In the rows, zero is written as 100.
A single turn carries every row of the set below to another of its rows. Some are shown first; where does it send the rows asked next?
j_698: [119, 94, 106, 100, 81, 128, 123, 98, 100, 121, 103, 86, 89, 112, 93, 91, 97, 115, 89, 108, 119, 88, 100, 89, 81, 124, 109, 76, 89]
j_826: [93, 85, 99, 105, 89, 102, 122, 73, 81, 91, 95, 76, 73, 110, 97, 92, 109, 118, 117, 139, 79, 117, 110, 101, 104, 110, 125, 78, 101]
j_37: [125, 97, 73, 134, 88, 94, 67, 93, 85, 106, 107, 97, 90, 93, 102, 103, 120, 117, 81, 143, 116, 106, 102, 98, 86, 77, 80, 79, 123]
j_28: [98, 67, 98, 122, 115, 111, 78, 93, 75, 76, 95, 95, 96, 83, 125, 121, 96, 102, 110, 111, 82, 102, 109, 112, 103, 81, 88, 88, 114]
j_408: [120, 96, 92, 98, 102, 110, 92, 108, 116, 125, 120, 92, 105, 104, 123, 74, 113, 102, 108, 140, 87, 99, 77, 109, 113, 100, 123, 89, 88]
j_722: [119, 107, 96, 119, 109, 110, 92, 86, 93, 114, 92, 90, 86, 108, 94, 107, 87, 128, 91, 84, 129, 122, 97, 100, 104, 122, 86, 71, 133]
j_256: [106, 114, 84, 104, 102, 111, 88, 92, 93, 104, 114, 96, 107, 90, 110, 90, 145, 119, 102, 154, 104, 110, 92, 125, 98, 77, 100, 74, 99]
j_322: [117, 85, 107, 115, 113, 128, 82, 106, 99, 102, 101, 109, 110, 88, 115, 117, 90, 106, 81, 90, 115, 77, 103, 93, 86, 92, 79, 88, 99]
j_363: [86, 78, 105, 105, 124, 90, 101, 94, 101, 132, 86, 81, 89, 121, 99, 84, 89, 125, 106, 105, 100, 112, 95, 85, 101, 121, 113, 89, 129]
j_350: [113, 82, 105, 113, 109, 133, 94, 112, 106, 105, 101, 106, 111, 85, 115, 115, 89, 105, 83, 91, 116, 81, 103, 89, 81, 97, 82, 79, 96]
j_140: [121, 107, 73, 134, 118, 95, 102, 98, 95, 101, 93, 108, 65, 99, 112, 87, 112, 103, 80, 118, 88, 140, 89, 106, 77, 104, 97, 114, 123]
j_2: [109, 123, 78, 114, 120, 112, 94, 69, 80, 97, 84, 103, 112, 98, 98, 123, 100, 110, 93, 94, 115, 104, 95, 132, 106, 100, 94, 88, 99]
j_190: [114, 98, 106, 95, 86, 121, 129, 94, 103, 115, 105, 86, 87, 110, 89, 91, 96, 119, 90, 117, 113, 90, 111, 87, 78, 126, 114, 76, 83]
j_220: [96, 84, 99, 106, 90, 98, 112, 72, 74, 85, 100, 76, 74, 109, 102, 97, 108, 113, 118, 136, 78, 111, 118, 110, 102, 109, 119, 84, 98]
j_371: [139, 81, 78, 129, 88, 90, 72, 109, 108, 126, 112, 94, 89, 106, 115, 85, 88, 102, 84, 131, 102, 95, 86, 82, 101, 101, 105, 90, 114]
j_342: [126, 88, 107, 120, 127, 102, 76, 107, 112, 118, 91, 98, 87, 106, 108, 84, 98, 97, 70, 114, 79, 144, 87, 116, 83, 95, 104, 104, 102]
j_181: [79, 92, 87, 99, 136, 92, 100, 76, 90, 113, 77, 97, 116, 110, 101, 101, 99, 109, 110, 116, 86, 93, 91, 117, 102, 96, 122, 106, 96]
j_282: [93, 75, 100, 121, 118, 106, 80, 82, 78, 73, 94, 98, 94, 85, 120, 117, 99, 106, 111, 121, 75, 106, 111, 107, 109, 77, 95, 91, 114]
j_87: [98, 116, 79, 125, 95, 89, 116, 90, 96, 124, 114, 108, 83, 96, 100, 101, 137, 95, 94, 111, 109, 138, 89, 105, 78, 93, 98, 111, 105]
j_460: [104, 99, 115, 111, 106, 93, 90, 100, 112, 140, 109, 101, 106, 103, 98, 98, 124, 88, 84, 106, 101, 142, 88, 116, 85, 83, 106, 101, 81]

j_28 turns into j_220
j_722 turns into j_2
j_460 turns into j_342
Now find these:
j_282 turns into j_826
j_408 turns into j_371

A single turn carries every row of the set below to another of its rows. Some are shown first; where does it send the rows asked next?
j_962: [82, 113, 89, 128, 134, 81, 83, 98, 88, 77, 99, 143, 118, 82, 129, 92, 124, 94, 84, 116, 94, 110, 116, 98, 126, 74, 110, 132, 133, 105, 117, 109, 131, 116, 101, 104, 136, 116, 119, 98, 92, 91, 91, 104, 127, 95, 100, 110, 84, 103, 82, 65, 85, 90, 85, 89, 137, 103, 106, 114, 87, 133, 89, 78, 109, 150, 105, 35, 99, 102, 126, 91, 102, 86, 82, 132, 93, 125]
j_894: [92, 109, 103, 104, 93, 104, 77, 106, 110, 129, 101, 115, 91, 113, 121, 100, 93, 103, 87, 89, 95, 106, 153, 83, 94, 115, 94, 116, 118, 89, 110, 97, 120, 111, 71, 56, 132, 140, 116, 98, 93, 88, 91, 117, 111, 87, 81, 102, 89, 120, 95, 90, 120, 80, 72, 96, 130, 105, 92, 94, 100, 98, 66, 75, 129, 122, 89, 75, 67, 122, 115, 94, 96, 73, 80, 91, 83, 126]
j_519: [96, 114, 102, 108, 103, 106, 77, 93, 104, 140, 103, 127, 99, 123, 138, 94, 88, 105, 100, 99, 115, 94, 142, 78, 89, 111, 105, 115, 123, 92, 120, 127, 132, 116, 79, 61, 142, 119, 127, 100, 90, 97, 94, 102, 105, 97, 76, 99, 100, 107, 91, 102, 121, 73, 79, 104, 129, 93, 102, 101, 97, 102, 67, 85, 130, 131, 81, 66, 67, 110, 101, 85, 83, 65, 83, 98, 94, 123]
j_837: [103, 127, 101, 103, 90, 117, 88, 108, 101, 125, 80, 114, 87, 110, 124, 112, 94, 121, 87, 107, 92, 104, 149, 81, 91, 122, 103, 109, 98, 99, 120, 95, 135, 114, 80, 58, 109, 130, 118, 93, 97, 79, 79, 119, 105, 85, 79, 108, 89, 126, 116, 83, 122, 89, 75, 92, 126, 94, 87, 74, 91, 110, 67, 68, 109, 122, 101, 75, 87, 134, 111, 94, 90, 85, 75, 95, 87, 122]
j_427: [113, 128, 102, 118, 105, 101, 80, 80, 100, 130, 102, 116, 98, 111, 136, 91, 100, 94, 92, 114, 127, 85, 130, 71, 85, 114, 108, 115, 110, 88, 123, 134, 135, 120, 95, 63, 132, 108, 122, 116, 97, 88, 88, 117, 94, 87, 66, 114, 105, 116, 91, 110, 118, 98, 78, 99, 115, 95, 94, 94, 92, 100, 72, 94, 119, 128, 86, 53, 71, 112, 106, 87, 87, 74, 73, 118, 106, 133]
j_651: [85, 108, 90, 123, 124, 89, 84, 98, 81, 64, 80, 136, 119, 89, 124, 84, 125, 90, 94, 116, 96, 104, 112, 91, 124, 82, 115, 136, 128, 104, 123, 114, 139, 125, 107, 99, 116, 112, 128, 80, 88, 75, 89, 112, 128, 98, 94, 111, 84, 113, 82, 60, 91, 90, 73, 100, 120, 86, 109, 99, 99, 147, 94, 87, 87, 137, 100, 42, 116, 108, 113, 89, 109, 97, 77, 125, 82, 115]
j_217: [97, 109, 99, 141, 104, 108, 137, 100, 91, 87, 121, 135, 96, 112, 119, 83, 118, 101, 85, 91, 65, 122, 121, 67, 128, 60, 124, 107, 134, 79, 95, 124, 132, 112, 104, 86, 75, 101, 87, 93, 86, 103, 100, 98, 99, 114, 96, 112, 116, 90, 94, 96, 107, 104, 106, 61, 161, 78, 108, 88, 92, 98, 84, 63, 89, 121, 88, 103, 93, 86, 101, 125, 86, 86, 111, 126, 123, 105]
j_202: [105, 137, 102, 101, 92, 117, 77, 132, 101, 133, 86, 104, 102, 93, 133, 98, 95, 101, 104, 117, 101, 94, 127, 89, 90, 116, 80, 115, 124, 96, 126, 102, 124, 128, 86, 70, 94, 123, 127, 85, 108, 106, 89, 121, 104, 110, 75, 105, 96, 126, 103, 93, 108, 100, 85, 114, 115, 90, 113, 68, 87, 124, 70, 89, 99, 118, 113, 56, 95, 122, 123, 103, 108, 74, 81, 90, 93, 126]
j_923: [110, 133, 100, 114, 91, 113, 76, 93, 111, 136, 95, 92, 90, 111, 130, 92, 100, 103, 89, 135, 102, 86, 114, 75, 93, 113, 99, 116, 109, 86, 124, 123, 138, 118, 92, 67, 126, 123, 116, 106, 91, 82, 79, 112, 97, 99, 76, 106, 99, 123, 101, 102, 114, 118, 89, 113, 119, 92, 94, 94, 100, 111, 73, 101, 106, 120, 96, 54, 92, 117, 103, 87, 96, 63, 71, 124, 116, 128]
j_432: [111, 138, 106, 107, 92, 103, 80, 121, 105, 135, 100, 107, 91, 82, 131, 101, 92, 95, 91, 130, 94, 91, 116, 83, 95, 109, 79, 109, 119, 99, 128, 122, 123, 129, 94, 77, 102, 126, 119, 104, 105, 104, 87, 118, 90, 105, 67, 98, 97, 121, 107, 104, 103, 117, 94, 114, 118, 101, 116, 82, 91, 121, 67, 98, 106, 124, 104, 47, 99, 113, 122, 90, 99, 57, 68, 111, 102, 134]
j_203: [112, 112, 107, 117, 94, 110, 143, 101, 64, 79, 104, 151, 105, 79, 116, 80, 141, 96, 68, 99, 75, 119, 102, 72, 112, 60, 116, 102, 122, 67, 119, 128, 138, 105, 106, 102, 76, 100, 85, 100, 99, 94, 105, 99, 96, 138, 78, 126, 109, 92, 109, 95, 103, 100, 110, 76, 130, 91, 110, 88, 92, 96, 90, 83, 78, 119, 92, 103, 91, 88, 104, 116, 71, 91, 102, 129, 104, 109]
j_316: [97, 124, 107, 104, 102, 98, 66, 114, 94, 137, 111, 127, 97, 96, 132, 100, 90, 96, 101, 101, 117, 93, 137, 79, 87, 103, 92, 117, 125, 109, 119, 133, 118, 133, 89, 69, 115, 122, 133, 95, 103, 110, 99, 109, 91, 107, 61, 91, 99, 97, 98, 117, 112, 85, 83, 105, 116, 108, 120, 96, 92, 124, 62, 96, 123, 124, 94, 61, 77, 109, 110, 82, 90, 58, 84, 94, 87, 126]
j_578: [104, 139, 103, 112, 107, 99, 76, 108, 92, 133, 104, 120, 96, 84, 136, 104, 100, 87, 98, 116, 120, 80, 124, 78, 94, 101, 88, 116, 115, 106, 121, 130, 118, 133, 102, 73, 108, 112, 133, 112, 113, 110, 93, 118, 86, 97, 60, 106, 100, 113, 100, 125, 107, 101, 89, 101, 112, 106, 111, 85, 85, 119, 69, 94, 112, 118, 101, 45, 81, 113, 121, 89, 90, 67, 73, 109, 102, 136]
j_915: [89, 112, 93, 126, 126, 85, 89, 107, 90, 77, 83, 140, 118, 87, 127, 89, 117, 100, 91, 117, 95, 109, 106, 89, 127, 83, 110, 127, 141, 103, 125, 121, 142, 119, 105, 96, 127, 113, 125, 88, 88, 83, 87, 105, 130, 105, 100, 110, 89, 102, 73, 64, 91, 92, 83, 105, 129, 93, 117, 105, 89, 146, 92, 86, 100, 152, 105, 42, 110, 97, 112, 86, 108, 86, 76, 132, 89, 118]
j_189: [88, 118, 91, 126, 141, 83, 84, 108, 85, 68, 95, 150, 115, 82, 123, 101, 124, 107, 90, 109, 90, 110, 129, 94, 129, 70, 122, 133, 123, 119, 117, 122, 137, 121, 111, 103, 127, 121, 117, 90, 93, 92, 93, 102, 123, 94, 104, 103, 77, 97, 87, 63, 102, 80, 84, 77, 142, 108, 106, 104, 86, 136, 82, 67, 114, 150, 102, 45, 100, 117, 116, 85, 100, 86, 76, 131, 93, 117]
j_66: [88, 110, 93, 119, 122, 87, 72, 109, 86, 61, 84, 133, 114, 87, 108, 93, 124, 105, 92, 112, 83, 116, 120, 90, 130, 81, 115, 134, 123, 118, 119, 120, 135, 126, 112, 98, 120, 123, 119, 76, 82, 77, 88, 107, 121, 97, 96, 94, 78, 111, 85, 56, 101, 87, 75, 90, 121, 102, 107, 100, 106, 148, 90, 84, 97, 133, 93, 51, 120, 122, 108, 82, 117, 87, 71, 125, 81, 116]
j_570: [94, 110, 103, 96, 92, 98, 63, 118, 96, 126, 106, 118, 98, 91, 122, 100, 98, 92, 84, 93, 105, 102, 143, 90, 89, 111, 84, 118, 118, 100, 119, 108, 106, 127, 80, 73, 113, 135, 122, 89, 102, 102, 100, 120, 95, 100, 63, 97, 93, 105, 98, 104, 113, 79, 73, 104, 112, 111, 112, 86, 110, 119, 64, 95, 122, 111, 97, 67, 81, 118, 120, 89, 95, 69, 83, 79, 78, 133]
j_360: [105, 101, 100, 106, 96, 110, 123, 107, 63, 74, 115, 142, 112, 82, 102, 85, 149, 90, 78, 84, 77, 119, 111, 75, 120, 55, 108, 111, 119, 82, 110, 140, 125, 113, 102, 99, 71, 106, 86, 93, 92, 89, 97, 103, 93, 122, 83, 121, 95, 89, 114, 101, 113, 88, 96, 56, 121, 78, 109, 85, 100, 101, 90, 76, 81, 99, 77, 111, 96, 105, 102, 100, 75, 95, 112, 116, 101, 109]
j_809: [105, 105, 106, 112, 86, 113, 129, 110, 74, 75, 106, 130, 112, 86, 111, 74, 142, 87, 70, 95, 52, 124, 99, 74, 117, 62, 104, 109, 128, 59, 111, 130, 123, 114, 98, 93, 78, 117, 80, 92, 91, 86, 107, 99, 97, 137, 85, 121, 99, 93, 98, 88, 100, 106, 110, 86, 128, 82, 115, 94, 102, 98, 94, 96, 79, 105, 84, 109, 104, 84, 101, 112, 88, 85, 105, 119, 107, 108]
j_35: [83, 116, 91, 122, 132, 94, 69, 107, 84, 64, 90, 146, 118, 92, 118, 95, 125, 101, 102, 108, 90, 113, 127, 96, 127, 72, 113, 142, 122, 122, 112, 114, 131, 125, 109, 101, 119, 122, 123, 81, 88, 87, 93, 103, 123, 96, 103, 96, 76, 105, 89, 63, 100, 75, 78, 78, 136, 102, 104, 105, 101, 139, 85, 75, 106, 129, 95, 44, 109, 128, 114, 89, 113, 84, 90, 124, 93, 113]
j_406: [100, 106, 102, 102, 91, 117, 131, 112, 62, 83, 100, 145, 116, 98, 121, 83, 134, 103, 89, 90, 66, 123, 103, 69, 113, 59, 105, 112, 123, 76, 112, 142, 132, 119, 99, 97, 69, 107, 95, 81, 86, 93, 100, 91, 102, 136, 91, 115, 99, 88, 107, 90, 107, 80, 108, 78, 126, 67, 118, 87, 103, 111, 91, 86, 75, 100, 80, 111, 105, 92, 92, 108, 81, 89, 119, 110, 102, 97]
j_569: [107, 120, 105, 95, 87, 101, 82, 129, 90, 128, 85, 120, 97, 85, 126, 106, 94, 106, 86, 101, 102, 102, 140, 89, 86, 120, 88, 107, 111, 101, 125, 106, 119, 125, 82, 68, 102, 131, 122, 84, 105, 96, 92, 124, 98, 108, 66, 99, 89, 117, 112, 95, 116, 85, 76, 106, 109, 103, 113, 66, 96, 122, 65, 80, 109, 123, 111, 72, 90, 125, 121, 93, 98, 80, 73, 80, 72, 127]
j_301: [105, 103, 100, 135, 98, 94, 151, 87, 77, 86, 107, 140, 99, 105, 122, 78, 120, 105, 70, 99, 73, 119, 112, 64, 121, 70, 125, 93, 127, 69, 103, 125, 133, 108, 106, 86, 80, 98, 83, 95, 84, 90, 98, 110, 106, 126, 88, 119, 120, 98, 101, 89, 104, 100, 102, 66, 148, 77, 103, 84, 98, 96, 94, 69, 93, 129, 93, 95, 97, 79, 108, 130, 75, 99, 100, 122, 108, 113]
j_816: [103, 90, 97, 126, 90, 94, 139, 84, 79, 86, 105, 125, 104, 109, 115, 72, 122, 96, 65, 97, 66, 122, 105, 62, 122, 75, 118, 101, 127, 63, 99, 128, 126, 113, 93, 88, 85, 111, 80, 80, 78, 74, 102, 111, 112, 126, 87, 119, 118, 93, 93, 81, 102, 106, 99, 77, 134, 73, 108, 92, 118, 104, 96, 88, 92, 110, 81, 102, 102, 79, 106, 124, 96, 93, 105, 119, 110, 107]
j_765: [102, 112, 106, 123, 100, 120, 133, 115, 79, 87, 116, 145, 111, 91, 117, 70, 138, 93, 88, 95, 79, 121, 111, 78, 116, 54, 116, 117, 136, 73, 111, 133, 131, 112, 108, 99, 75, 98, 90, 93, 97, 109, 105, 87, 95, 138, 90, 115, 103, 82, 99, 106, 111, 90, 110, 73, 142, 80, 116, 98, 87, 98, 84, 74, 84, 114, 88, 102, 87, 94, 98, 110, 81, 80, 120, 126, 112, 105]
j_609: [99, 102, 102, 110, 87, 112, 120, 108, 79, 82, 131, 142, 106, 88, 104, 85, 144, 92, 74, 91, 65, 132, 106, 77, 126, 51, 103, 112, 121, 76, 111, 132, 120, 114, 105, 106, 83, 114, 83, 94, 89, 96, 97, 88, 93, 130, 83, 108, 97, 81, 111, 103, 112, 97, 104, 64, 144, 89, 111, 100, 108, 95, 83, 86, 90, 103, 79, 106, 96, 99, 99, 98, 75, 75, 116, 124, 108, 111]
j_470: [98, 96, 96, 122, 94, 101, 127, 84, 74, 90, 105, 129, 106, 125, 117, 75, 120, 104, 84, 99, 71, 119, 107, 60, 119, 69, 126, 108, 118, 75, 97, 143, 131, 123, 102, 89, 74, 101, 86, 69, 73, 75, 103, 99, 104, 123, 93, 114, 113, 83, 96, 90, 112, 92, 98, 70, 130, 62, 106, 86, 118, 117, 90, 90, 85, 99, 78, 113, 106, 87, 89, 116, 93, 96, 115, 110, 109, 96]
j_571: [93, 102, 94, 133, 101, 102, 123, 93, 91, 87, 135, 131, 87, 110, 106, 90, 125, 101, 75, 92, 59, 124, 112, 64, 130, 56, 125, 108, 117, 86, 95, 125, 122, 115, 103, 93, 78, 117, 77, 90, 84, 90, 95, 102, 91, 107, 89, 107, 104, 83, 105, 101, 117, 108, 103, 54, 157, 87, 98, 95, 107, 103, 82, 73, 93, 107, 84, 106, 104, 98, 99, 112, 81, 83, 111, 124, 124, 108]
j_402: [97, 99, 90, 129, 101, 101, 127, 83, 73, 81, 119, 132, 98, 111, 106, 89, 128, 101, 78, 89, 76, 117, 119, 61, 123, 65, 133, 108, 106, 87, 95, 133, 127, 121, 107, 91, 71, 103, 86, 82, 84, 78, 98, 108, 92, 109, 90, 120, 103, 79, 106, 101, 121, 96, 92, 51, 130, 74, 94, 86, 111, 114, 89, 74, 86, 98, 80, 109, 101, 100, 98, 107, 79, 95, 109, 113, 113, 98]
j_143: [107, 146, 100, 113, 94, 131, 79, 109, 111, 128, 79, 90, 96, 119, 130, 95, 95, 110, 105, 122, 97, 92, 132, 77, 90, 122, 101, 122, 108, 92, 118, 103, 137, 121, 83, 59, 103, 123, 119, 90, 97, 85, 81, 115, 106, 88, 91, 113, 91, 126, 96, 87, 114, 105, 84, 113, 121, 81, 92, 77, 88, 113, 67, 77, 99, 116, 101, 67, 96, 131, 100, 102, 111, 76, 83, 110, 114, 115]

j_189 turns into j_962
j_894 turns into j_519
Now find these:
j_470 turns into j_402
j_570 turns into j_316
j_203 turns into j_809

